[[128 131 127 128 126]
 [134 129 104 133 126]
 [130 123 129 133 140]
 [128 132 128 128 126]
 [128 129 129 129 128]
 [129 131 127 124 128]
 [134 129 112 125 126]
 [120 123 143 110 125]
 [129 131 130 119 127]]
:
[[128 131 127 128 126]
 [130 123 129 133 140]
 [128 129 129 129 128]
 [134 129 112 125 126]
 [129 131 130 119 127]]

[[111 128]
 [126 138]
 [139 126]
 [131 105]
 [111 157]]
:
[[111 128]
 [139 126]
 [111 157]]

[[127 109 130 130 113 127 146 134 110 131]
 [100 136 129 118 104 152 124 115 139 127]]
:
[[127 109 130 130 113 127 146 134 110 131]]

[[112 119 134 134 147 116 151]
 [110 141 107 141 140 121 133]
 [145 115 117 117 104 132 135]
 [126 112 112 136 108 121 133]
 [145 149 125 117 138 142 137]
 [143 122 153 140 117 150 135]
 [140 143 148 111 132 131 152]
 [128 122 106 140 126 119 143]]
:
[[112 119 134 134 147 116 151]
 [145 115 117 117 104 132 135]
 [145 149 125 117 138 142 137]
 [140 143 148 111 132 131 152]]

[[127 129 128 126]
 [128 127 133 122]
 [119 128 155 134]
 [134 128 119 134]
 [128 127 135 120]
 [128 128 131 125]
 [130 127 124 133]
 [125 125 147 128]]
:
[[127 129 128 126]
 [119 128 155 134]
 [128 127 135 120]
 [130 127 124 133]]

[[111 148 124]
 [127 149 134]
 [133 132 149]]
:
[[111 148 124]
 [133 132 149]]

[[135 120]
 [139 153]]
:
[[135 120]]

[[104 129 152 135]
 [146 137 149 139]
 [122 109 147 106]
 [131 119 118 127]
 [118 148 118 108]
 [129 130 125 127]
 [132 122 115 127]
 [129 152 125 104]
 [144 146 102 137]
 [128 110 114 104]
 [103 152 104 154]]
:
[[104 129 152 135]
 [122 109 147 106]
 [118 148 118 108]
 [132 122 115 127]
 [144 146 102 137]
 [103 152 104 154]]
---
[[109 148 119 125 117 149]
 [125 127 153 150 145 124]
 [126 137  99 114 116 141]
 [143 136 116 122 141 100]
 [135 144 112 113 137 152]
 [107 141 133 128 112 151]
 [143 109 142 122 148 113]]
:
[[143 107 135 143 126 125 109]
 [109 141 144 136 137 127 148]
 [142 133 112 116  99 153 119]
 [122 128 113 122 114 150 125]
 [148 112 137 141 116 145 117]
 [113 151 152 100 141 124 149]]

[[117 130 139 122]
 [116 131 139 122]
 [140 125 121 138]
 [122 128 136 125]
 [118 129 138 123]
 [115 133 135 109]
 [119 129 138 124]
 [120 128 137 124]
 [115 133 135 107]
 [145 124 114 145]
 [114 132 134 105]]
:
[[114 145 115 120 119 115 118 122 140 116 117]
 [132 124 133 128 129 133 129 128 125 131 130]
 [134 114 135 137 138 135 138 136 121 139 139]
 [105 145 107 124 124 109 123 125 138 122 122]]

[[133 145 127 129 130 147 112 134 140]
 [127 137 115 135 141 136 128 151 132]
 [129 139 119 128 149 146 123 137 121]
 [135 149 133 123 130 157 104 118 136]
 [133 145 128 127 132 150 111 130 136]
 [130 140 120 129 143 145 121 138 127]
 [135 150 134 125 125 155 103 122 142]
 [130 141 122 125 147 150 119 130 122]
 [127 136 114 136 141 134 130 155 133]
 [131 141 123 121 154 155 118 123 114]]
:
[[131 127 130 135 130 133 135 129 127 133]
 [141 136 141 150 140 145 149 139 137 145]
 [123 114 122 134 120 128 133 119 115 127]
 [121 136 125 125 129 127 123 128 135 129]
 [154 141 147 125 143 132 130 149 141 130]
 [155 134 150 155 145 150 157 146 136 147]
 [118 130 119 103 121 111 104 123 128 112]
 [123 155 130 122 138 130 118 137 151 134]
 [114 133 122 142 127 136 136 121 132 140]]

[[116 125 132 139 125 124 115 131 117 139 119 150 127 125 144 117]
 [139 130 128 109 124 127 124 120 128 128 139 102 132 139 130 138]
 [121 122 138 131 123 124 110 132 109 141 120 145 135 128 148 119]]
:
[[121 139 116]
 [122 130 125]
 [138 128 132]
 [131 109 139]
 [123 124 125]
 [124 127 124]
 [110 124 115]
 [132 120 131]
 [109 128 117]
 [141 128 139]
 [120 139 119]
 [145 102 150]
 [135 132 127]
 [128 139 125]
 [148 130 144]
 [119 138 117]]

[[127 137 142 141 114 120 131 141 133 142 123 122 140]
 [127 142 133 142 121 120 136 139 129 156 116 124 143]
 [128 136 123 141 144 143 136 129 127 126 115 155 143]]
:
[[128 127 127]
 [136 142 137]
 [123 133 142]
 [141 142 141]
 [144 121 114]
 [143 120 120]
 [136 136 131]
 [129 139 141]
 [127 129 133]
 [126 156 142]
 [115 116 123]
 [155 124 122]
 [143 143 140]]

[[124 128 128 119]
 [125 131 125 127]
 [117 125 122 122]
 [127 126 130 128]
 [139 144 123 134]
 [129 128 131 120]
 [128 136 128 114]
 [123 138 141 129]
 [125 122 129 126]
 [133 136 123 131]
 [128 115 134 132]
 [152 136 108 145]]
:
[[152 128 133 125 123 128 129 139 127 117 125 124]
 [136 115 136 122 138 136 128 144 126 125 131 128]
 [108 134 123 129 141 128 131 123 130 122 125 128]
 [145 132 131 126 129 114 120 134 128 122 127 119]]

[[132 139 118 115 135 122 105 125 129 133 136]
 [126 131 119 121 130 124 112 129 124 122 135]
 [117 127 124 123 128 125 111 129 126 128 129]
 [125 124 124 133 125 122 126 133 119 116 130]
 [135 132 124 136 128 126 133 137 122 126 130]
 [117 124 131 125 130 127 116 134 123 128 128]
 [131 134 117 127 128 121 119 136 122 121 134]
 [132 132 121 131 128 123 127 129 123 125 132]]
:
[[132 131 117 135 125 117 126 132]
 [132 134 124 132 124 127 131 139]
 [121 117 131 124 124 124 119 118]
 [131 127 125 136 133 123 121 115]
 [128 128 130 128 125 128 130 135]
 [123 121 127 126 122 125 124 122]
 [127 119 116 133 126 111 112 105]
 [129 136 134 137 133 129 129 125]
 [123 122 123 122 119 126 124 129]
 [125 121 128 126 116 128 122 133]
 [132 134 128 130 130 129 135 136]]
